(in the rows, 128 means zero)
Rotation paths and how fast each direction turns (degrees per step)
Each turn is a multiple of 5 degrees from 10 to 175, or 0.
Each row of a path follows its step; steps can be skipped.
Rotation 1:
step 8: [127 142 123 132 124 131 125 132 136 129 132 136 129 126 119 131 124 123
 121 127 127 138 137 133 123 127 131 132 130 138 125 126 136 127 132 128
 120 119 125 135 125 134 127 125 133 123 126 128 133 133 126 123 118 122
 135 128 123 123 134 134 131 124 127 134 117 130 121 122 120 135 127 137
 133 127 119 133]
step 9: [134 134 130 133 126 120 126 123 132 130 132 138 129 131 133 125 124 127
 119 124 127 125 121 124 123 124 133 123 136 127 128 121 130 131 133 120
 126 125 123 128 142 127 127 128 147 134 126 129 124 131 122 125 122 131
 129 127 120 139 130 116 133 121 126 127 122 133 134 133 128 133 125 120
 135 130 123 134]
step 15: [133 128 122 123 126 127 134 129 136 133 126 126 122 128 119 123 124 121
 125 118 124 127 128 135 128 122 122 131 140 139 132 131 130 124 137 135
 129 137 127 135 119 126 140 129 122 130 125 135 135 127 132 131 135 128
 126 131 126 131 127 132 136 129 126 126 127 118 126 124 126 130 116 137
 136 123 119 131]
step 17: [128 124 131 126 123 127 132 135 138 131 130 125 124 126 122 127 122 120
 121 133 127 128 122 131 133 124 124 135 129 133 126 122 134 136 127 120
 123 130 119 122 137 130 120 125 136 142 133 132 118 125 125 129 112 126
 133 129 128 124 134 128 115 126 130 127 123 132 131 136 124 129 130 128
 134 123 120 136]
step 18: [123 128 139 130 132 122 136 126 125 123 125 132 118 135 123 129 123 127
 118 125 124 128 123 127 127 110 129 123 134 129 125 125 126 125 131 123
 127 130 130 126 140 135 133 128 129 137 131 123 127 131 134 131 128 127
 127 128 125 131 119 131 130 136 129 132 133 117 125 138 129 134 120 122
 127 116 122 124]
step 31: [122 129 125 137 128 130 118 126 136 132 130 128 131 122 118 123 119 125
 118 130 124 139 122 128 130 123 127 129 128 126 134 123 136 132 129 136
 123 120 116 129 130 131 133 126 123 127 127 140 126 123 131 132 134 127
 132 124 123 125 131 137 129 134 121 132 127 134 131 122 117 124 128 120
 140 128 131 124]
step 32: [128 124 125 137 122 125 122 118 129 130 144 138 121 133 121 127 126 128
 124 121 124 120 117 133 131 127 128 122 125 125 131 126 127 121 128 123
 129 129 121 136 134 129 131 129 132 117 134 136 122 126 132 129 129 129
 123 131 136 130 136 120 132 130 132 125 139 127 133 130 123 135 114 129
 133 130 123 129]
step 34: [126 128 135 130 132 130 123 132 129 129 123 129 141 128 127 120 127 125
 117 129 124 129 118 131 120 128 113 123 129 135 129 128 141 119 128 127
 115 127 131 132 129 129 129 116 127 136 121 130 128 125 124 121 118 126
 127 129 125 132 122 134 139 132 125 125 123 129 132 135 123 132 127 133
 126 126 130 130]
step 36: [122 138 135 136 127 129 116 129 133 138 132 142 122 131 128 136 134 133
 127 125 125 130 120 124 138 122 133 130 123 127 126 126 129 127 131 136
 129 123 131 131 133 135 134 130 136 127 124 137 119 130 125 140 121 123
 131 125 132 119 130 128 129 126 130 134 132 123 132 130 122 134 127 122
 132 122 124 121]
[129 126 128 127 127 128 127 130 128 128 129 128 130 127 126 129 128 130
 127 128 124 127 126 126 129 129 128 129 128 129 126 128 128 130 129 128
 128 128 128 127 128 129 127 128 129 129 127 127 129 130 128 130 131 127
 129 129 129 128 130 130 128 127 128 127 127 127 128 126 126 128 129 129
 128 125 129 129]
155
[127 127 127 127 126 129 128 129 128 129 127 128 129 129 128 128 127 128
 127 127 130 127 131 127 126 129 126 127 129 127 130 126 126 130 128 129
 128 126 125 128 127 129 129 127 130 127 126 127 129 128 128 128 129 127
 128 128 129 130 129 128 130 127 130 128 129 128 127 128 127 130 125 128
 128 129 128 130]
60
[126 128 125 129 128 128 128 127 128 125 128 129 130 128 126 126 127 128
 128 129 129 129 129 128 128 130 127 127 129 130 128 129 130 131 128 129
 127 129 130 130 127 127 127 128 129 128 130 128 129 129 129 129 127 128
 127 127 126 130 127 131 129 127 127 128 128 128 128 126 129 129 128 127
 128 128 128 126]
95
Rotation 2:
step 2: [134 123 140 127 130 125 132 126 128 127 124 134 135 135 121 130 121 124
 124 120 124 122 127 129 124 116 123 130 118 130 126 125 118 133 116 126
 118 131 136 121 126 127 126 126 122 121 125 129 135 134 121 128 127 129
 136 135 131 134 135 119 116 134 129 125 122 129 126 123 131 132 133 132
 127 129 133 120]
step 12: [123 132 129 135 129 128 134 123 126 124 122 120 134 140 125 124 123 125
 125 133 136 132 137 122 129 121 131 129 126 128 128 123 136 134 127 124
 123 138 131 127 122 128 131 132 131 117 122 123 117 131 130 126 131 127
 132 125 140 119 125 133 125 113 123 122 133 119 121 127 124 136 120 125
 129 132 131 124]
step 16: [130 129 126 135 132 125 130 130 132 131 117 132 127 120 126 134 125 136
 136 129 138 136 129 126 130 128 124 140 130 122 122 129 137 124 121 128
 125 120 123 130 141 119 129 132 125 127 123 127 126 135 130 127 123 134
 140 137 126 130 126 123 124 130 127 132 138 129 137 124 122 121 121 118
 133 125 126 118]
step 20: [122 119 133 134 127 134 123 136 135 130 118 136 130 128 135 131 123 133
 128 127 127 124 127 130 135 124 130 124 133 137 126 133 136 125 130 134
 115 123 126 126 124 131 112 134 135 123 118 130 127 124 128 121 122 125
 123 135 130 120 125 123 133 129 134 128 124 125 125 125 120 132 139 133
 126 122 127 126]
step 29: [120 126 125 122 129 136 124 134 132 117 120 134 122 130 125 121 124 132
 130 132 139 129 136 131 121 122 131 122 126 125 121 134 121 120 122 125
 133 131 118 131 130 129 127 135 127 134 135 129 118 127 138 129 138 126
 121 134 133 128 134 123 130 127 139 121 128 127 128 122 118 130 131 121
 127 120 120 126]
step 31: [120 129 127 127 130 137 130 130 121 129 134 122 128 128 130 134 121 128
 135 126 123 127 122 130 123 123 129 117 129 115 129 128 118 125 134 126
 125 132 127 128 120 117 122 118 137 124 123 121 128 135 130 132 119 123
 126 122 131 137 138 129 125 128 133 137 131 121 129 129 130 127 140 120
 130 135 128 125]
step 34: [132 135 120 125 124 132 125 129 130 126 126 135 121 130 119 131 119 138
 132 126 123 127 132 131 123 134 133 124 115 121 123 133 119 125 116 123
 130 127 131 129 126 130 120 124 133 129 114 122 124 133 120 129 126 129
 122 124 127 138 132 119 130 135 129 120 124 120 125 127 132 124 121 123
 118 123 129 128]
step 38: [129 129 132 132 127 125 125 134 126 130 136 121 117 131 126 122 122 132
 119 130 127 132 129 137 135 124 128 130 138 132 129 125 125 119 122 125
 123 130 122 125 121 130 130 132 133 119 130 125 126 124 129 126 133 121
 120 131 131 126 129 132 120 128 136 107 122 138 129 131 130 135 116 124
 128 129 134 122]
step 42: [128 132 122 130 133 133 127 117 133 124 132 132 133 129 128 127 125 134
 123 124 127 134 124 121 123 118 128 133 136 131 128 125 127 124 123 124
 129 131 139 124 133 114 132 126 124 129 131 132 125 134 122 125 125 123
 125 143 129 140 137 124 129 120 128 126 123 139 127 117 119 119 125 129
 132 131 121 131]
[130 128 127 127 128 128 128 126 127 128 126 129 130 129 126 128 127 127
 132 129 127 129 128 130 129 130 129 129 128 129 126 131 126 128 129 128
 128 131 128 128 129 128 129 128 128 129 130 129 128 127 128 127 129 130
 127 128 129 127 128 126 130 129 127 128 130 127 127 128 128 127 125 125
 129 128 127 130]
60
[128 128 128 128 127 128 128 128 130 130 128 128 127 129 128 127 128 127
 127 129 126 130 126 129 129 129 129 126 128 127 128 128 126 128 129 128
 126 128 128 126 125 128 128 127 128 126 128 130 128 127 128 128 128 129
 130 129 126 126 129 125 128 127 129 128 132 128 131 128 128 129 129 129
 126 130 129 127]
140
[129 127 127 129 130 126 128 129 127 128 128 127 129 128 127 128 128 129
 129 127 128 128 129 130 126 126 128 129 129 129 128 129 129 127 128 129
 124 128 129 127 128 129 128 128 127 128 128 127 129 126 128 131 128 129
 128 127 128 126 130 129 128 126 130 127 127 127 128 130 129 129 129 128
 127 129 130 131]
140
